Each named move below is a turn or a mirror, shown by a few rows before and after it. Which moves, in which order, take the first row of each later pair to the second? The first pair is answered.
kole (before -> after):
[-17.2 -18.4  -1.9  -6.9  25.3  11.4   4.7 -21.6  -9.9   0.9  -3.6 -11.1
  -1.9  -2.8 -10.7   5.6 -15.4   3.6  -1.2  -9.8] -> [-20.7  -9.1  -3.2   4.5  11.8  12.2  -5.5 -16.9 -12.1  -4.1  -9.6  -7.3
 -14.0   6.3  -9.8  12.9 -12.0  -3.3  -8.8 -21.7]
[-16.4  42.0 -14.0   4.3   4.6  22.2  -0.6  -8.7  22.7   6.9 -11.8  -4.8
 -19.1   2.0 -11.5 -11.2  19.0  -5.9   2.6 -22.0] -> [-11.0  29.5 -13.4 -12.3  26.6  22.5  14.7 -12.9  25.5  13.7  -4.7 -11.2
  -0.2 -13.3 -10.1 -22.1  14.6   4.2  13.7  -4.6]
[  7.5 -10.0   6.1   0.1  -7.9  -1.6  -5.2   6.7  -0.9   5.7   4.1   3.5
  13.5  -7.1  12.4  -1.8 -13.4   4.1  11.7  -1.4] -> [  6.5  -4.4   6.4   7.3 -18.1  -1.1 -10.4   9.2  -1.5   1.5   1.3   6.4
   5.9  -1.6  11.9   3.0 -11.3  -0.3   6.5  -9.1]
[-12.1  -8.0   1.7  30.1 -42.9 -10.6 -19.7  15.7  -4.7 -10.8   9.3  15.5
   1.8  27.5  18.5   0.5   4.2 -18.0 -15.2   8.3] -> [ -3.0 -30.8   4.1  -1.6  -2.0  -9.9   6.2   7.9  -0.3   3.9  23.6   4.2
  35.4  -1.8  20.6 -20.3  -5.7  -1.2   7.4  42.0]
Tufor (before -> after):
[-14.4  -1.7 -35.9  -7.7  -0.3  25.7   2.2 -26.7  -8.1  11.9   1.7 -27.9
  -8.3   3.0 -22.2   2.8  -1.6  -3.7  -2.6   6.0] -> [-14.4   2.1 -34.8  -3.6  -6.5  25.0  -2.7 -26.0  -9.2   8.9  -2.6 -27.0
 -15.0   6.8 -23.5   5.4   0.3  -6.0  -5.9  -1.2]
[ 13.3 -32.3  18.7 -18.5   6.6 -11.7   7.1   3.2  -0.1   0.0  16.7  11.4
  43.5 -16.2  22.8 -18.8  -9.9  12.8  18.2  19.9] -> [  6.9   0.5  24.4  17.3 -42.1 -12.2 -28.5  13.2  -5.4 -21.8  -4.8  24.7
   1.7  11.5  17.6   5.3   2.8  -4.9  -7.6 -31.2]
[  4.4   3.8  10.5  18.6 -25.5   1.2 -16.2  10.5   3.2 -17.1 -11.9  14.3
  -6.9  13.8   3.5   8.9   4.9  -2.6  -6.4 -14.3] -> [  9.7 -22.7   6.3  -9.2  12.5   2.9  10.5   3.6   6.8  -1.9   4.8   2.9
  25.9  -6.8   7.2 -10.1  -5.9  11.6  14.0  23.6]
Bemef (before -> after):
[ 15.2  20.6  27.8 -16.3  12.4  23.1  23.0 -23.2  11.3  21.8 -14.6 -20.7
   6.8 -33.8 -14.8  -4.7  17.7  15.3  -2.0 -17.1] -> [-19.3 -13.8 -10.8  16.6 -21.6  12.4  16.7   1.5  -0.3  27.0  15.0  -9.5
  17.5  17.4  21.3   1.1   2.9 -14.4 -13.2  48.5]
[ -0.4   7.5   9.1  -5.3   5.1   4.9   1.2  -3.6  -7.4  -4.2  -6.3  -3.0
  -3.7 -14.4 -33.5  -0.8  -5.0   6.9   3.5 -24.2] -> [-19.7 -12.3 -12.4  12.6 -14.7  -2.7  -1.0  10.8 -13.1  -0.8  10.0   1.9
   3.3  15.2 -12.2   2.2 -13.0 -10.5  -2.3  12.0]
[-18.8  -9.0 -23.5 -20.8  30.0   8.1  29.4  -1.9  -2.1  15.2   8.3 -15.2
  -6.5  -4.7  -6.6  -6.8 -11.9  -6.8   2.1  31.9] -> [-12.6  -1.7 -14.8 -27.6  38.7  10.7  30.6  -7.7  -0.9  14.2   1.1 -16.2
  -9.7 -16.3 -15.3  -8.7  -8.4  -0.3   3.6  17.5]
[  4.5 -15.8  -5.8   6.9 -15.5  -7.7 -13.3  16.5  16.3 -13.6  22.3   5.8
  19.7  20.7  21.0   3.7  -2.5   5.9  -6.2  18.2] -> [ 25.5   7.0  18.7 -13.1   5.4  -0.4  -9.0   1.6  23.7 -17.7   2.0  -0.5
  12.1 -13.3  -1.7   0.0   6.7  25.8   0.6 -24.1]
foz (before -> after):
[ -3.0  28.3 -12.2  11.3 -17.8 -21.8  -9.4  -7.4 -24.5   4.9   3.8 -16.2
 -12.2  -0.1 -14.1  -9.5   8.3 -11.8  -4.4 -18.5] -> [ -9.1  24.8 -21.5  13.4 -16.6 -20.6  -7.1  -7.4 -25.2   9.5   6.3 -18.1
 -12.4   5.0 -14.2 -10.5   6.0 -14.7  -4.8  -9.1]
[ 16.2  -0.9   6.3  11.0 -35.2  -6.0 -14.4   3.8  -3.3  -4.6   4.7  -1.9
   1.7 -23.9  -3.1 -12.3  12.1  -2.0 -27.5   8.9] -> [  2.5  -8.6 -14.9   8.3 -24.1  -0.9  -4.0   4.8  -3.8   6.9  12.3  -9.3
  -2.2 -16.7  -5.6 -13.8   7.3  -6.7 -27.4  31.1]
[ 4.8 -3.7 10.0 -5.9 -0.1 -3.6  2.3  6.2  0.3  5.4  9.9  7.3 14.4 -1.1
  0.5 -1.3 -9.8  5.2  7.8  6.0] -> [ 5.2 -2.8  9.1 -5.8 -0.2 -4.8  2.8  7.1  1.1  5.3  9.9  6.9 15.0 -1.2
  0.4 -0.6 -8.7  5.9  6.9  6.6]
[-11.6 -30.2   2.4   6.4  -6.4  -6.7 -21.1  27.5 -11.4  -8.1  12.8   4.4
   7.3   5.5  24.2  -7.1   1.3  -1.7   8.2  -8.5] -> [-19.6 -32.8 -16.1  -6.6  20.0   1.8  -3.8  20.2  -8.6   7.9  16.6  -9.7
   3.6   0.7  11.9 -13.1  -0.7  -1.5  11.5   7.9]
Then:
Each pair is two moves apart.
[ -8.1  22.1 -11.6  17.1 -17.0   1.2  -7.1  14.0  -3.7   1.2  -7.8  -2.2
 -24.7  17.5  -6.5  13.2  -6.3 -13.5  -5.1   0.7] -> [ -3.7  25.4  -5.7  14.7 -17.7   2.5 -10.2  13.8  -1.8  -1.9 -11.0  -0.7
 -25.9  13.0  -8.7  14.3  -3.4 -11.2  -5.6  -6.8]
kole then Tufor
[ -7.8  -8.9  21.3  -8.1  -3.4 -11.4 -12.1   9.0 -18.3   8.5  -0.3   0.2
 -13.3  -2.0  -2.6   2.8  -2.2  -8.3  -2.3 -21.0] -> [ -4.0 -19.8  25.2 -13.5   0.3 -13.5  -8.1   8.9 -18.4  12.0   5.9   0.3
   0.7  -6.8   3.6  -1.2  -4.9  -4.7   3.9  -9.8]
Tufor then foz
[ -3.4 -14.7  26.1 -18.7  -9.7   4.8  20.5   8.9  -2.5  -1.9  -8.9  19.3
   5.6 -31.4  16.7 -16.3   1.3  10.0   0.4 -13.9] -> [ -2.9 -12.2  28.1 -16.2 -12.1   4.4  18.3  10.4  -3.0  -3.8 -10.9  21.0
   3.0 -31.6  15.8 -15.2   3.4   9.2  -1.6 -19.3]
Tufor then kole
[  5.9 -20.0   5.7  -2.1  18.4  -4.7  16.9  -2.8   7.7  35.5   5.8  -9.4
  -2.3  -8.0 -20.0   1.4  16.1  -1.9  21.1  11.7] -> [ 19.0  -8.1  29.2   9.5  -7.1 -12.4  -3.8   0.8   7.1  18.1  -5.2   2.9
  -8.5  -9.9 -14.4   8.9  25.2  -0.4  14.9 -23.4]
foz then kole
[ 10.2  -7.7  12.3 -15.6  28.7   6.9  10.1  -3.6   6.1   8.4   4.5  -6.5
  11.0 -21.3  -5.8  -6.5  -6.2  10.9  10.9   7.3] -> [ -6.3   6.7   2.2  22.3 -17.7   4.6 -16.9  10.5  -1.7  -4.4  -4.3   5.4
 -19.0  16.2   1.5  13.6  -0.5 -12.0 -13.3 -11.0]
kole then Bemef
[-18.8  28.6  11.7   7.4  -4.3  -9.8 -15.5  -2.5 -25.3 -31.2 -19.7  -6.5
 -23.9  10.8  -3.3   9.1  17.5  -0.2 -18.8 -41.9] -> [-22.0  32.1   4.0   2.2   8.6  -4.6  -7.2  -7.0 -23.6 -24.8 -21.4 -13.4
 -29.9   7.7 -12.4   7.4  17.7  -0.6 -18.6 -39.8]
foz then Bemef
[-10.4  -6.8 -10.7   2.8   0.8   6.4   7.5   2.0  -4.8   0.9   7.3   5.2
   1.0   7.7  -0.2   5.6  -7.5  -3.5   1.4  17.3] -> [  0.7   9.5   2.8  -5.4   7.9  10.6   7.8  -6.6  -2.0  -3.3  -5.4   1.3
  -7.9  -8.0 -13.3   6.3  -1.0   3.5   0.7 -11.6]
kole then Bemef
[  4.4   2.9   3.6 -19.0  -2.0   8.3   8.9 -18.2  13.1   4.2  -2.0  -3.5
 -12.9   0.8  -8.1 -17.1   2.4 -13.0   0.4  -8.5] -> [  1.0  -3.6   4.7  -5.0 -23.8  -0.8  -2.6  -7.8  10.6  -2.1   2.7   6.6
  -8.4  15.4   6.5 -12.1   2.4 -20.4  -2.6  -3.8]
foz then Bemef
[  2.1 -24.6  -9.4 -21.2  29.8  -3.2  24.2  -5.3   6.3   6.1  12.6  -8.4
  30.1 -14.5   2.0 -12.9  -9.1   9.7  12.3  25.9] -> [-10.6  13.3  -9.1  24.6 -29.5  -3.2 -16.4   7.2  -0.8 -17.2 -11.0   6.2
 -21.1  23.8  -2.6  16.3   5.3 -14.0 -19.7 -26.6]
Bemef then kole
[  9.6 -30.8   8.3  -1.9 -11.1 -17.0  -5.4   0.4  -5.4 -10.9  10.3   9.6
  32.1   7.1  31.4  -1.6  -7.2   2.1   5.3  22.0] -> [ -1.8   1.1   0.1  18.8 -32.4  -8.6 -21.5  -0.3  -8.6 -18.3  -8.7  11.4
 -13.5  24.7  13.8  15.3   3.6 -12.1 -16.0 -16.5]
foz then Tufor
[-15.0 -26.4 -19.7  37.0 -18.2  11.1  -0.7   8.4 -12.9  23.3  21.9 -10.3
 -13.0  25.8   3.2   3.2  -1.2 -11.6   1.7  26.6] -> [ 26.2   4.5  30.2   9.8   2.2  12.2  -1.6 -10.4  -2.2  10.9  -5.0 -10.8
 -14.5 -25.2 -20.6  -1.3  14.1  19.4  14.1 -41.7]
foz then foz
[ 23.1  -5.1   2.7 -21.3   9.3  16.2  13.8  29.4   4.3 -19.7  -4.6   3.6
  19.1  -4.2  22.5 -33.6 -25.9   4.8  17.2  -0.1] -> [ 26.1  -1.3   8.0 -21.2   8.2  17.4  13.1  28.2   4.6 -22.5  -7.6   4.5
  19.6  -6.5  22.1 -32.4 -24.1   6.1  15.8  -6.2]
Tufor then kole
[  6.8 -19.4   4.9   6.9 -15.9 -10.8  -8.1   4.1  -4.8  -4.1  15.5  12.6
  24.6   7.6  20.4  -6.2  -7.3   4.7   2.8  20.3] -> [  4.8 -17.5   3.4   8.7 -20.1 -10.8  -9.3   4.8  -5.2  -5.7  15.4  12.7
  22.0  10.0  20.4  -3.3  -6.5   2.7   1.5  20.6]
kole then Tufor
[-13.3   6.8 -13.0  14.0 -17.9   0.9  -7.6   9.5  -5.5  -3.8   3.4   6.6
 -16.9  25.0   6.1   8.7   3.4 -19.7  -8.2   4.8] -> [-14.8   2.5 -18.1  11.4 -13.3   0.8  -3.0   8.7  -6.2  -0.9   7.9   5.1
 -12.0  24.6   8.3   7.0   1.3 -20.0  -5.7  12.4]
Tufor then kole
[ 10.3 -15.0   5.3 -17.4  16.7   1.7   9.5  -6.8  -5.9   7.7   8.0  -6.2
  18.1 -10.6   5.9  -5.0  -4.0   9.3  12.4  16.5] -> [-12.1  -0.4 -16.8  11.3 -13.4   5.0  -7.7   1.5 -12.4   3.4   1.8  -1.9
 -14.3  25.1   3.5  11.3  -1.8 -12.9  -9.1  10.0]
Tufor then foz
[-13.2   6.7 -18.9   8.1   2.5   0.3  -7.7  -5.7  -4.0   4.1 -13.0   8.0
 -43.9  24.3  12.1   5.8   5.7  -0.5  -6.6 -25.0] -> [-16.2   3.7 -23.7   8.3   2.2  -0.2  -5.2  -4.7  -4.3   6.1 -10.8   6.8
 -43.1  26.8  12.8   5.7   2.8  -2.8  -6.5 -16.9]
Tufor then kole
[  4.2 -12.7  12.9  11.2 -26.9 -11.3 -12.9   4.8  -4.1  -9.3   5.7   5.9
  14.4  16.4  21.5   2.8  -1.2  -1.9  -9.8   1.7] -> [-14.0  -3.5 -12.0  13.9 -19.5  -1.1  -8.1   3.2  -5.4  -0.4   3.0  -2.9
  -9.6  28.5   7.0   9.4  -1.1 -14.3 -19.7   4.4]
foz then Tufor
[-19.3 -10.5 -20.4  22.8 -25.4  -1.9 -14.3   7.8   1.1  -3.5   2.2   6.9
  -6.5  27.2  15.7  12.8   4.4 -18.7 -23.6  16.3] -> [-25.5   5.2 -36.5   4.9   8.8  14.7   4.0  -6.0   4.8  11.0  -6.6 -11.8
 -28.9  15.0 -14.3   9.9   5.2 -15.3 -23.0   8.9]
foz then kole
[ -7.5  30.3  -8.0   0.1   0.0  15.1  -7.4 -11.5   3.1   0.3 -18.9  -1.0
 -36.8  -2.0 -23.5   5.3  16.4  -5.9 -11.8 -35.4] -> [ 20.3  14.5  32.8  -2.1 -14.2  -2.5 -17.0  -6.1   5.0 -16.3 -13.7  14.9
   0.4 -20.8  -0.1  -1.5  16.0  10.5   2.0 -40.5]
kole then foz
[ 19.2  -2.5  32.4  12.0 -22.5 -11.9 -36.6  13.9  -5.6 -10.3  -6.3  18.4
   3.9  10.5  16.9  -3.2   5.9   8.3  -3.6 -44.6] -> [ 24.0  -3.5  35.9   6.7 -15.7 -13.5 -34.9  11.1  -3.5  -9.8  -5.1  17.4
   8.3   3.3  15.1  -6.0   6.2  13.6   1.3 -46.6]
kole then Tufor
